Each path below is one point turned by a fixed rotation once a step. After each direction that follows a path, write how fast that rotation turns it, in degrees a step (0 if it stays still).
Each turn is a multiple of 5 degrees from 10 to 175, or 0.
Each row of a path follows its step; steps can be skipped.
Path 1:
step 0: [-25, 31, 6, 16, 14, -16, 37, -22, -2, -9, -50, 4, 18, -23, 25, 17, 1, 23, -4, 22, 6, -8, 11, -17, -16, -24, 14, 18, -9, 1, 4, 9, -24, -11, -12, 13, 9, 28, 10, -7, 15, -24, 23]
step 1: [16, -25, 32, 3, 21, 4, 0, -21, 14, 13, -20, 3, -23, 42, 7, 7, 6, -5, -10, -7, 51, 8, -27, 18, -15, 22, 24, -6, 9, -1, 10, 26, 21, -9, -16, -12, 26, -10, -1, 20, 17, 13, -6]
step 2: [15, 21, 25, 34, -8, -13, 12, 7, -11, -8, 4, -18, 0, -50, 30, -2, 31, 5, -19, 1, 9, 26, 3, 25, 2, 0, 3, 17, -22, 6, -7, -2, -11, 32, -21, -1, -8, 23, -8, -8, -8, 24, 41]
step 3: [-11, 2, -3, -6, 14, 23, -21, -22, 0, -13, -8, 39, -4, 14, 2, 3, 18, 16, -30, 12, 23, -11, 12, 25, -18, -11, 30, 14, 16, -18, -4, 20, 19, 0, -27, 18, -23, -41, -19, -21, -14, 13, -29]
step 4: [26, 21, -8, 54, 10, -16, 14, 21, 9, 21, 32, -26, -11, 10, 10, 10, 3, 14, 1, -11, 23, 8, 27, 8, -3, 11, 2, 13, 9, 5, -22, 2, 11, 10, 10, 29, -4, 7, 52, -11, -19, -4, 6]
step 5: [11, 12, 3, -37, -32, 25, 5, -15, -1, -10, -25, 26, 43, -6, 12, 13, -10, 26, -11, 9, 13, -11, 10, 14, -33, -12, -16, 27, 26, -15, -19, 16, 16, 1, -24, 12, 7, 19, 12, -4, 20, -23, 5]
step 6: [4, 17, 20, 33, 27, -34, 30, 17, -9, 7, -25, 2, 11, 19, 26, 18, 5, -8, 6, -13, 41, 9, 2, -16, -18, 1, 31, -18, -22, 0, 0, 27, 0, -31, 13, 2, 27, -3, 4, -7, 0, -23, -15]
step 7: [35, 0, 29, -16, -15, 8, -9, -31, 14, 4, -25, 6, -25, 4, 15, 9, 7, -15, -17, 6, 21, 44, -9, 11, -18, 25, -24, 13, 10, 11, -13, 21, -19, 33, -28, -20, -5, 27, 8, -10, 12, 11, 20]
step 8: [-4, 8, 25, 26, 17, -13, -3, 0, -20, -17, 14, -3, 13, -12, 33, -7, 32, 9, -44, -11, -3, 3, 2, -3, -18, -16, 20, -19, -22, -9, -13, 14, 32, 2, -9, 29, -11, -10, -52, -24, 11, 6, 0]
step 9: [4, 30, -22, 14, 26, 14, -14, -20, 34, 19, 2, 8, -24, 12, -11, 19, 11, -5, 3, -10, 19, 25, 21, 26, -4, 0, -8, 2, 3, -28, -7, 27, 0, 16, -27, -5, -43, -15, 28, -7, -30, -9, -1]
step 10: [8, 17, 14, 3, 9, 11, 12, -9, -24, 6, 6, -43, 17, 0, 31, -21, 14, 22, -26, 2, -1, -23, 18, 7, -11, -9, -15, 10, 35, 6, -23, -7, 38, 8, 6, 30, 6, 16, 29, -27, 21, -9, -16]
[2, -4, -5, 0, -5, 7, -11, -7, -5, -3, -5, 13, -2, 5, 2, 4, -1, -3, -4, 4, 5, 7, 4, 3, -1, -4, -9, 3, -3, -5, 14, -2, 1, -4, 2, -1, -10, 4, 7, 9, 0, -2, 7]	170
[0, 10, -1, -6, -9, 1, -9, -5, -1, -11, 2, -9, -7, -5, 10, 0, -1, -1, 12, 5, 2, -8, 2, 6, 1, -2, -1, -3, 5, 11, -2, 3, -9, 0, -6, 3, -5, 9, -1, -3, 2, -2, 3]	145
[-8, -7, 4, -3, 2, 4, -11, -3, -10, 1, 1, -3, -1, -1, -4, 4, 0, 10, 6, 13, 1, 5, -8, -3, -7, 0, -1, 4, 5, -1, -9, 7, 12, -4, 3, -9, -1, 1, 0, -5, 2, 3, -6]	160
[-6, 14, -2, -5, -1, -3, -2, 12, -4, 6, 2, 7, 1, 3, -4, -4, -5, 4, 0, 5, 0, -8, -1, 4, -11, 7, -3, 4, 6, 1, 5, -1, 1, 6, 10, 7, 4, 5, 6, 2, -7, -10, -5]	60
[2, 5, 12, 10, 0, 4, -4, 0, 1, -4, -2, 3, -4, 9, -7, 7, 5, -6, 8, -2, 3, -4, -11, -6, 8, 6, 5, -9, 7, -5, -5, -8, 1, -1, -3, 0, -3, 1, 9, 1, -9, -5, 0]	135
